Here are some numbered points:
[ 19  -4 -20 -67  -7 -44 -30 -26  14  39 -18  40 -14  11 -42  31  12] 0
[-16   8   8  -2  20  30  33 -30 -49 -11 -22 -42  26 -44 -20   7   4] 1
[ -3  12  10 -29  -5 -14  19 -39  -5   6 -51   0   9 -20 -14  -5   9] 2
[-38  -3  76  34 -37  -1  32  25  35 -35 -19   3 -13   1  57 -92  53] 3
[  9 -27 -28 -34 -12 -39 -40   4  17  49  13  38 -29  20 -38  30  13] 4
[-25 -29  20  14 -23 -17   4  17  12  12   3  13 -23   6   2 -24  28] 5
[-38   1  15  28 -93 -57   0  37  49  -3 -14  39  -4   4  20 -44  40] 6
[-10 -67  16 -17   5 -11 -14   2   7  47  18  15 -54  12 -13  -3  25] 7
[  5  -6  -3 -46  32   8   9 -56 -30  21 -23 -13   1 -20 -36  30   5] 8
[  1  -4  26  18 -11   2   1  21  26 -16   7  11 -17  19  35 -33   9] 9
New points follow, each followed by the numbers of its two nearest points above by angle, seen from the average point of the numbered points, nearest first.
[ 22  -1 -24 -67  -7 -44 -30 -25  18  36 -21  36 -12  10 -38  27  11] 0 4
[ 13  -8 -17 -42  30   5  -5 -33 -25  25  -6  -7  -1 -17 -39  41   0] 8 1
[-21  29  51  31 -10  31  45   4   1 -65 -27 -36  28 -23  39 -49  24] 3 9
[-12 -30 -11 -25 -50 -82 -32  17  42  43   0  62 -35  21 -24  -2  44] 4 0
[ -32    5   65   41  -47   -7   21   36   46  -44   -9   10  -11   11
   68 -100   42] 3 9
[-16   9  23  53   2  33  20  26  -5 -38  15 -26  14  -4  38 -26  -5] 9 3
[-53   4  69  50 -27  26  48  17   5 -51 -14 -31  10 -25  39 -65  37] 3 9
[ 21  20  -2  51  -5  18 -13  47  25 -30  39   2   5  34  54 -23 -34] 9 3
[ -3  11  23 -10   1  12  17 -11  -1 -24 -22 -17  11 -13   0 -13  23] 1 2
[-19  11  23  18  34  63  58 -32 -61 -29 -19 -75  38 -51  -2  -4  -7] 1 8
[ 36  29 -21  66  -7  15 -29  70  36 -34  60  10   4  47  65 -10 -51] 9 5
[ 29   2 -22   2  32  15 -13   2  -5   8  19  -3  -3  19   5  22 -41] 8 1
[ 13 -63   7 -17   2 -22 -34  16  34  39  32  40 -83  51   5  -6  23] 7 4
[-41  16  17  51   3  50  56   5 -46 -28  -5 -60  46 -50  12 -13 -10] 1 2
[ 47  30 -38  57   9  27 -33  57  21 -30  63   1  13  48  54   8 -71] 9 5
